One turn moves each row of this set onto another row. After a few examples, where does it send each row asked below?
lil: [-17  -4 -20  -5   4 -15  11   5  11  -2  -3 -22  -6 -13  10  -8  30  -1
 -13   9  -6  -1   0  23   1 -12  11  13  23  -1   4  19 -10  13 -20  16
  -2  15  13   4  -1 -11  13   5   4   5]
dofo: [ -4 -14 -16  -1  19  -3  -4   2  -9  14   8   7  14   3   7  16  22  -1
  -2  -4   2   1 -17  -3  -1 -13  -8  17   5  12  -3   6 -11 -14  -5   6
  21  12   9   4   7   6  12  -2  17  10]
pabib: [-30 -18  -7  -1 -15   1  17   0   2 -24  -7  -5   9  -9   7  -4  -1  10
  -5  11   3   9   5   0  11  -3  -6  14  11  13   4   3  -4   4  -3  19
  -1   3   2   9 -13 -16  -6   2  -1 -10]
tapuv: [ -8  -8 -16 -18  14  11  -6  -5  -5  12   4   2  20  10  -2   7  19 -10
  -2 -10 -14  -4  -6   8   8  -7   3  15   0  13   9  31  -3  -2  -7  26
  -2  12   1   3   7   1 -29   0   6   6]
kul: [-11  -9  -8   0  -1 -19  -4  -1   0   5   1 -10  22  -6  18  -7  -6  12
   3   3  -5   1  23 -13  -5 -10   4  12   5  -5   2   6  -9   2   0  22
  25   0  -7  23 -20   4  16   4  10  -2]
buf: [ -3  -4  -8 -14   3 -20  -4 -10   8  -1   3 -16  19   4   8 -12  -6  -8
  10  -7 -19   1  26 -14  -5  -6 -14  10  -2   5  -9  -5 -16  -8  11  23
   9  -5  -9  25  17  -5   2   6  -1   7]
vep: [  2  -8 -17 -12   5  -4   2  -2   5  10   2 -10 -18   4  -5   1  11  -7
  -6  -1 -10   7  -6 -13 -22   0 -11   4   2  -9 -11  15  -4 -13  -5  12
  -3  -1  -3   4  18   0 -11  -5  13  21]
zem: [-17 -16 -11  -8  -8  -6   3  -5  17 -20  -9 -15  14 -12  22  -8  -1   6
   3  -3 -13  -5   8   6  13 -11  -1  21  10  -2   7  -2 -15  10   2  15
  13   4   8   9  21 -27  -7 -10  -7  -7]
Nadap: [-25 -13  -7  -9  -4   0   7  -1  10 -17   5 -19  24  -2   9 -20  -4 -10
   2   5 -10  -4  -8   6   4 -14  -5  28  10  18   4  -3 -11  -4 -18  19
   6   2  -2  13   9 -19  -1   8 -19   5]
kaluv: [ -9  -5 -12 -23   8  19  -6   2   4   2  11  -8  17  13   7  -4  20   0
 -17 -10 -21   3  20   5   8  -6 -15   8  -1  20  -2  15  -8   9 -11  23
 -11  12  -1   2  21  -6 -31  -4   0  -1]
Safo: [-10 -14 -11  -6  14   7  -6   2  -6   7  17   8  31  11   9  20  22   1
  -8 -11  -6  -4  -6   2  12  -8  -6  11  -8  23   2   9 -11  -3  -2  19
   6  18   4   3   6   1  -5   4  11  -4]
Div: [ -9 -14 -10 -15   3  -5 -18  -4  -5   2 -14  -7  29  10  14 -11  -3  -7
  13  -9  -5   0  15  -6   9 -13  -3  24  10   6   3   9 -17  -1  14   8
  19  -5  -2  12  -3   7   3   3  -7  15]
dinas: [ -8   3  -7 -19   4   7   4  -3  -7  10   3  -7  15  -3  10   6  18  -6
  -8   0  -9  20   4   9  11 -19 -16   5  19  18  -2  24 -19  13 -10  18
 -21  18   2   2   6  -2  18   9  -7  -2]
gudo: [ -7  -6  -9 -13  -8 -23  -4   0  13  -3  -1 -12   9   2  12 -13  -6  -4
   7  -3 -21  -5  30 -16 -14  -6  -5  11   1   0  -9  -8 -14  -3   8  18
  13   4  -9  27   8  -5  10  11   1   7]
pufor: [-10   0 -13 -20  -6  -9  -2  -8  -2   2 -10  -5  13  -2  -5 -21   1  -8
   2   5  -6  -1  32  -7   0   5  -8  14   5   9   1  15  -8  -5   5  29
   1 -10  -2  18 -15   7  -6  -7   5  17]
Kup: [ -7  -7  -1 -23   1   1   2  -2  -1   3   3  -8   4 -14  11   8  17   6
 -13  -8 -12  19  22  10   8 -14 -24   5  18  18 -11  13 -15  11  -3  17
 -27   2   2  -4   8  -3   2  -7   1  -5]
femes: [  1 -12 -17  -2   6  -1  -7   1 -11  15  -1   0   5   3   8  14  22   6
  -7  -1   4   3 -12  -3  -9  -8 -10  13   3   3  -1   4 -11 -11  -7   2
  25   9  12   1  10   9  13  -9  15  13]
Pibes: [ -7  -4 -10  -2   5 -13  -2  -9  -3   5   3 -11  26   0  13  -5  -1   7
   1   3   0   9  24 -15   9  -5  -7   7   0  -4   2  16 -12   3   4  28
  21   1  -3  22 -13   6  15   3  11  -4]
Pum: [  3 -11 -19   0  10  -7   0   5   3  13  10 -19  -4   8  10   3  16   6
 -19  -7   0   9  -5  -9 -14  -2 -18   6  -8  -8 -19   1  -5  -8 -10   6
  16   5  -2  11  18   2   7  -5  15   8]
Roz: [ -8 -11 -10  -8  11  15  -5   1  -4   5  23   2  34  11  15  11  19   4
 -10 -11 -15   2   4   0  11 -12  -2   3  -3  24   7  16 -14   9  -3  21
  -9  19  -1   0  11 -10 -11   1   3  -8]
rinuz: [-12 -21 -13   3  -4 -14  -9  12   4   7   4 -11   6 -11  20 -18   4  17
  -3  12 -15  -5  15   0 -15 -21   9  13   9   1   5  -8  -7  -8   3   7
  19   7   1   9 -21  -8   9   7   9  11]
dedi: [ -9 -17  -8  -9 -13 -15  -7  12  18   0   5 -14 -10  -2  16 -16  11   9
   0  14 -21  -3  27 -12 -15 -13  -1  10  11  -8   0  -6  -9   0   2   4
  18  13  -3  11  -7  -8  15  10   5   4]
Zelu: [-11  -8 -11 -20  11  22  -7   0  -4   7  12   0  27   9  11   4  15   0
 -13  -5 -19   4   4   3   9 -14  -4  13   2  19   8  32  -8   6  -8  24
 -10  13  -1  -5   9  -4 -28   1   3   1]
luko: [ -9  -3 -19  -6  -6 -11  -6   7  12   6  -5 -19 -10  -3   8 -31   6   3
   5  15 -21  -1  22   0 -18 -16   8   4  15  -9   7  -1  -6  -3  -7  16
  16  13   0  16  -6  -9  -5  11   3  16]
riduv: [ -9  -4 -16  -5   4   6  -7   9  10   5   6 -20  -6   2  19 -25  11  12
  -3  11 -27   7  14  14 -13 -26  12  -7  13  -1  10   1 -12   7  -8   6
   1  23  -1   5  10 -22  -7   6   0  -8]
deta: [-11 -15 -13  -5   5   7 -11  18   3   7  10 -12   8  -7  19 -26  12  14
 -16  13 -22  -6  10  20 -13 -26   7   8  11  18   5 -11 -11  -5  -6   1
  -4  14   3  -4  -7 -17  -2  -1   2   4]
nel: [ -5 -17 -10  -7  -7  -9  -6   8   3  14  -8  -6  -2  -5   8 -17   1   2
   8  21 -25  -7  13   1  -9 -19   2  16  24   5  10  -4   5 -10  -2   5
  16  10  -3  12 -15  -5   3  17   0  14]
fison: [  3 -10 -18  -6   4   1  -6  -2  -9  16  -9   0  -5   3  -7   2  20  -7
   4  -7  -2  -4 -15   2 -13  -4   4   7   8   0   5  13  -3 -11  -2   4
   3   1   4   3   7   2  -5 -17   8  25]
rotil: [-19   0 -12 -14  -7  -2  11  -7   9 -14 -12 -22  20 -16  -4 -10  15   3
 -16  17 -13  -5  11   1  11  -3  -2  20  16   0   8  11  -4   2 -15  30
   7   9   6  14   7 -16   7   4  -3  -9]
nal: [ -8  -1 -10  -5  15  -2  -1   0  -4   8  15 -13  15 -10  25  -6   3   0
  -5 -13  -5  18   4  19   6 -23 -17  -2   9  24  -7   2 -24   9 -10  24
 -22   6   7   2  13  -9   0  -3  -3   5]
mef: [-17 -23 -10 -15  -1 -17   7   7  17 -10  -7 -14 -14 -12  20   4  18   3
  -4  -3 -18   2   3  21  -5 -19   2  24  24   6  -7   6 -13   7  -3   0
  -4   5  10  -4  15 -16   2   5   1   4]
piduz: [ -6 -15 -19   1  16 -10   2   8   7   4  19  -8  -2   6   8   5  23   5
 -16 -12   2   9   2 -10  -7  -2 -19   4  -8   2 -22  -2  -9  -6  -7  11
  13   6   1  10  13   0   3  -7  22   2]
Ket: [-12 -11 -14  -8  10   1  -3   4   9  -2  25  -4  13  11  13   8  20   3
 -16 -15  -3   2  12  -4   5   2 -19   4 -18  12 -11   2 -15   5  -8  26
   4  14   6   6  17  -1 -16  -4  17  -7]
Nipo: [ -8  -7 -13 -26   8   9  -5  -1  10   0   7  -9   3  14  -4   3  21  -9
 -11 -14 -17   1  13  -2   6   2 -13   9  -3   5  -7  19  -6   4  -6  25
  -6   8  -1   5  23   0 -35   0   8   0]
Vik: [ -9  -4 -10 -12   6  13  -4   0   4  -2  25   0  21   7  15   7  19   6
 -14  -7 -14   3  19  -3   6  -5 -17   0  -7  23   2   6 -18   9 -10  29
  -6  18   6   2  19  -7 -18  -4  10  -8]
vike: [ -2  -7 -23 -12  17   1  -4  -3  -6  17  -9   1  -1   5 -11   0  26 -12
   3  -8  -7  -2 -13   4  -3  -8   5  12  13   3   3  26   0  -9  -5  11
   5   6   2   6   7   2 -12  -9  10  20]
Tuno: [-10   1 -15 -16  -9 -12  -3   0   4   4 -15  -7   4  -3   3 -28  -5 -10
   4   8 -11  -8  31  -7  -6   0  -1  12  10   1   3   6  -7   0  -1  26
   7  -2  -1  21 -14   5  -6   1   5  20]
sozef: [-10   1 -13 -24   9   3  -7  -5   1   6   2 -18  14  -8  21  -9  18   0
  -8 -18 -11  15   9  23   2 -26  -4  10  10  11  -4  24 -26  14  -9  18
 -18   7   5  -1  16  -7  -1 -13  -9   7]
lavi: [ -8 -15  -7 -11  -1  -9 -16   4  -2   6 -19  -7  22   2  12 -13  -8  -5
  13   0 -11  -7  16  -7   2 -14   3  22  19   2   5   1  -7  -2   7   7
  20  -3  -4  12 -11   8   3  11  -5  14]
Puvon: [ -3  -4  -6 -14  -2   7   1   7   6  15   6  -1  -4  -9   9 -12   8   7
  -6  31 -34  -2  13  11  -9 -22  -3   6  23  15  12   2  -3  -4 -10   9
  -6  20   3   0   1 -17   1   9   4  -5]
Mir: [-14 -18  -3 -16  -8  13  -5  15  13   0  14  -8  -9  -1  19 -14  13  13
 -13  21 -21   6  20   2 -10 -21  -4   7  15   3   6   6 -14   8  -8  -3
   2  19   1  -8  -7 -10   8   5   5 -11]
rito: [-17 -12  -7  -4   8 -14   9   9  11  -3   5 -17  -5  -4  14  -1  15  -9
   2   8 -12   5 -10  15  -1 -22  -5  16  29  15  -1  -5 -13   1 -22   7
   1  12   9   2  15  -9  13  24  -6   5]
deper: [ -4 -10 -19 -21  10  -4   1   0  13   2   3  -7 -19   7  -5  -1  19 -10
  -4 -11 -11   8   5 -10 -12  -1 -14  10   4  -6 -17  17  -7  -6  -3  13
   1   1   0   6  24  -1 -20  -6  15  14]
bon: [-21 -16 -11   5   4 -19  18   8   7  -5   4 -15 -13 -15  13  -4  13  10
  -9   6  -2  11   3  24  -3 -14  -3   8  21  15  -5   0  -2   5 -21  15
  -8   1   7   6  -7 -11  -3   2   9   0]

Ket -> Nipo
Vik -> kaluv
Now find these:
buf -> pufor
rotil -> Nadap
sozef -> dinas
fison -> femes
Mir -> riduv
luko -> nel
lavi -> kul
mef -> lil
vike -> dofo

